[[-62.1  52.8  23.3  18.0 -11.0  41.8]
 [-35.3 -12.8  31.2   8.1  19.0 -20.6]
 [ 36.2  37.5  18.2 -24.9  -1.7  13.0]
 [  3.1 -35.4  -8.6  38.4 -43.3  47.2]
 [ 48.9  41.9 -44.3   2.6  31.3  -3.2]
 [-35.2 -12.5 -23.4  35.4  33.8   1.2]
 [  7.0  14.8 -20.7 -27.2  11.7 -24.4]
 [  8.3  34.8 -39.9  13.7 -47.1  -6.3]
 [ 29.2  -9.0  -4.7 -16.6  -2.4  -9.3]
 [ -3.7   7.5  61.3 -15.3  -5.0 -54.2]
 [  3.1  12.8   4.7  13.2  21.0   9.0]
 [-47.6 -16.2 -17.6   0.2  17.7  12.0]]
->
[[-62.1  52.8  23.3  18.0 -11.0  41.8]
 [ 48.9  41.9 -44.3   2.6  31.3  -3.2]
 [ 36.2  37.5  18.2 -24.9  -1.7  13.0]
 [  8.3  34.8 -39.9  13.7 -47.1  -6.3]
 [  7.0  14.8 -20.7 -27.2  11.7 -24.4]
 [  3.1  12.8   4.7  13.2  21.0   9.0]
 [ -3.7   7.5  61.3 -15.3  -5.0 -54.2]
 [ 29.2  -9.0  -4.7 -16.6  -2.4  -9.3]
 [-35.2 -12.5 -23.4  35.4  33.8   1.2]
 [-35.3 -12.8  31.2   8.1  19.0 -20.6]
 [-47.6 -16.2 -17.6   0.2  17.7  12.0]
 [  3.1 -35.4  -8.6  38.4 -43.3  47.2]]

[[  6.7  11.2  -0.8   0.2  -0.7   7.7 -25.7  -1.3  16.7]
 [  2.7   2.3  -0.3   2.4   2.1   6.6 -15.4  -5.1  18.0]
 [  0.3  -2.1   0.1   2.4   0.7   5.2 -17.7  -2.8   9.8]
 [  3.1  31.6  -9.5  -7.2 -12.4   8.8 -28.0  -2.8  19.3]
 [  4.7  15.6  -3.4  -6.5  -0.7  -3.7 -50.9  -7.4  15.0]]
->
[[  3.1  31.6  -9.5  -7.2 -12.4   8.8 -28.0  -2.8  19.3]
 [  4.7  15.6  -3.4  -6.5  -0.7  -3.7 -50.9  -7.4  15.0]
 [  6.7  11.2  -0.8   0.2  -0.7   7.7 -25.7  -1.3  16.7]
 [  2.7   2.3  -0.3   2.4   2.1   6.6 -15.4  -5.1  18.0]
 [  0.3  -2.1   0.1   2.4   0.7   5.2 -17.7  -2.8   9.8]]

[[-20.6   8.6 -29.1  -6.1 -21.3  -8.8  25.9]
 [  3.9   0.8  -9.3 -22.6  34.2 -37.3   0.9]
 [ -5.6  -9.5 -24.2   9.9 -12.3 -11.5 -10.4]
 [  5.1   1.1 -13.5 -31.5  48.5 -52.7   0.7]
 [  0.1   0.0   0.0   0.0   0.0   0.2  -0.4]
 [-14.6   4.9 -38.5  -3.0 -19.3  -6.3  13.9]]
->
[[-20.6   8.6 -29.1  -6.1 -21.3  -8.8  25.9]
 [-14.6   4.9 -38.5  -3.0 -19.3  -6.3  13.9]
 [  5.1   1.1 -13.5 -31.5  48.5 -52.7   0.7]
 [  3.9   0.8  -9.3 -22.6  34.2 -37.3   0.9]
 [  0.1   0.0   0.0   0.0   0.0   0.2  -0.4]
 [ -5.6  -9.5 -24.2   9.9 -12.3 -11.5 -10.4]]

[[ 29.4  -6.8   2.4  -6.1  43.7]
 [-21.7 -27.9 -38.1  29.1  33.7]
 [-21.8  14.4  32.0  19.5  19.8]
 [-37.5  43.1  41.9 -60.6  62.1]
 [ -5.1 -17.7 -43.7 -43.9 -32.3]
 [-26.8  -7.9 -31.3 -60.2  51.8]
 [ 67.3 -12.4  35.9 -13.9  56.3]
 [ 21.9 -32.4  66.6 -35.7 -55.7]
 [ 50.4 -11.1   2.1 -26.0  62.2]
 [ 49.5  19.9 -44.2 -54.1  -1.5]
 [ 59.6  48.9  21.1  19.3  63.9]]
->
[[ 59.6  48.9  21.1  19.3  63.9]
 [-37.5  43.1  41.9 -60.6  62.1]
 [ 49.5  19.9 -44.2 -54.1  -1.5]
 [-21.8  14.4  32.0  19.5  19.8]
 [ 29.4  -6.8   2.4  -6.1  43.7]
 [-26.8  -7.9 -31.3 -60.2  51.8]
 [ 50.4 -11.1   2.1 -26.0  62.2]
 [ 67.3 -12.4  35.9 -13.9  56.3]
 [ -5.1 -17.7 -43.7 -43.9 -32.3]
 [-21.7 -27.9 -38.1  29.1  33.7]
 [ 21.9 -32.4  66.6 -35.7 -55.7]]

[[ -4.2 -22.5  45.7 -45.3  -7.1  -7.9  -1.8  45.8  10.7]
 [  8.7  -6.5  -4.5  52.8 -16.9  21.6  -6.4 -39.1  34.8]
 [ 51.8  18.2   4.9 -42.9  16.4 -59.5  -7.4 -56.0   2.9]
 [-50.1 -14.4 -47.2  55.2  -1.6 -16.3 -17.8   3.3 -29.2]
 [  1.5  53.4  32.2   4.1 -14.8   2.6   3.7 -35.0  -4.4]
 [ -5.2  26.4   3.3  14.2   8.4   9.9  25.3   7.4 -63.2]
 [ 32.6  22.0 -40.8  37.7  -1.1  27.7 -27.3  32.9  -7.1]
 [-19.3  16.4  16.5  -2.4   4.8  23.1 -24.9  -7.3  30.4]
 [-19.4 -40.5  35.9  -4.8 -35.6 -23.5  -6.1 -18.4  15.0]
 [ 45.0 -32.2 -14.3  43.4  -8.3  22.2  20.9   4.8  40.5]]
->
[[  1.5  53.4  32.2   4.1 -14.8   2.6   3.7 -35.0  -4.4]
 [ -5.2  26.4   3.3  14.2   8.4   9.9  25.3   7.4 -63.2]
 [ 32.6  22.0 -40.8  37.7  -1.1  27.7 -27.3  32.9  -7.1]
 [ 51.8  18.2   4.9 -42.9  16.4 -59.5  -7.4 -56.0   2.9]
 [-19.3  16.4  16.5  -2.4   4.8  23.1 -24.9  -7.3  30.4]
 [  8.7  -6.5  -4.5  52.8 -16.9  21.6  -6.4 -39.1  34.8]
 [-50.1 -14.4 -47.2  55.2  -1.6 -16.3 -17.8   3.3 -29.2]
 [ -4.2 -22.5  45.7 -45.3  -7.1  -7.9  -1.8  45.8  10.7]
 [ 45.0 -32.2 -14.3  43.4  -8.3  22.2  20.9   4.8  40.5]
 [-19.4 -40.5  35.9  -4.8 -35.6 -23.5  -6.1 -18.4  15.0]]

[[ -3.0 -56.5 -14.7 -41.1  35.1]
 [ 14.8  40.5 -44.3  32.0  36.1]
 [ 20.2 -30.0 -24.8  22.2  13.7]
 [-46.9   8.5  44.7  45.9 -10.0]
 [ 32.3 -51.8 -46.2  45.0 -15.0]
 [ 38.3  -8.6  20.1 -42.9  66.5]
 [ 19.8  21.3 -58.9  -1.1 -37.9]
 [ -2.0 -48.7   4.8  23.7   7.0]
 [ 42.8  45.2 -19.6 -27.7 -41.0]
 [-35.9  27.0 -46.2 -43.7  36.3]
 [-61.9  20.5 -34.3  46.0  29.8]]
->
[[ 42.8  45.2 -19.6 -27.7 -41.0]
 [ 14.8  40.5 -44.3  32.0  36.1]
 [-35.9  27.0 -46.2 -43.7  36.3]
 [ 19.8  21.3 -58.9  -1.1 -37.9]
 [-61.9  20.5 -34.3  46.0  29.8]
 [-46.9   8.5  44.7  45.9 -10.0]
 [ 38.3  -8.6  20.1 -42.9  66.5]
 [ 20.2 -30.0 -24.8  22.2  13.7]
 [ -2.0 -48.7   4.8  23.7   7.0]
 [ 32.3 -51.8 -46.2  45.0 -15.0]
 [ -3.0 -56.5 -14.7 -41.1  35.1]]

[[-46.3   8.7 -14.4 -12.2   5.4  46.2]
 [-54.6 -17.6 -50.7 -52.1  11.9 -20.4]
 [-40.3 -24.4  20.8  -9.7  -8.1 -13.1]
 [ 34.2  57.5  21.5 -23.1  60.5 -44.3]
 [-40.1  40.2 -30.2  57.7  20.6 -29.5]
 [ 23.6 -58.6 -10.2  44.8 -34.1 -60.0]
 [ 51.2  19.7  12.9 -24.7   3.5  56.3]
 [-25.2  32.5  12.6  44.3  19.0   0.1]
 [ 30.5  19.2 -38.8  53.6  52.4   2.4]
 [ 20.7 -51.0 -17.9 -33.0 -24.1  -6.6]
 [-57.0 -39.8 -25.9  -7.5 -22.0  -4.9]
 [ 18.0   2.8  13.8  -9.0 -17.5  37.0]]
->
[[ 34.2  57.5  21.5 -23.1  60.5 -44.3]
 [-40.1  40.2 -30.2  57.7  20.6 -29.5]
 [-25.2  32.5  12.6  44.3  19.0   0.1]
 [ 51.2  19.7  12.9 -24.7   3.5  56.3]
 [ 30.5  19.2 -38.8  53.6  52.4   2.4]
 [-46.3   8.7 -14.4 -12.2   5.4  46.2]
 [ 18.0   2.8  13.8  -9.0 -17.5  37.0]
 [-54.6 -17.6 -50.7 -52.1  11.9 -20.4]
 [-40.3 -24.4  20.8  -9.7  -8.1 -13.1]
 [-57.0 -39.8 -25.9  -7.5 -22.0  -4.9]
 [ 20.7 -51.0 -17.9 -33.0 -24.1  -6.6]
 [ 23.6 -58.6 -10.2  44.8 -34.1 -60.0]]
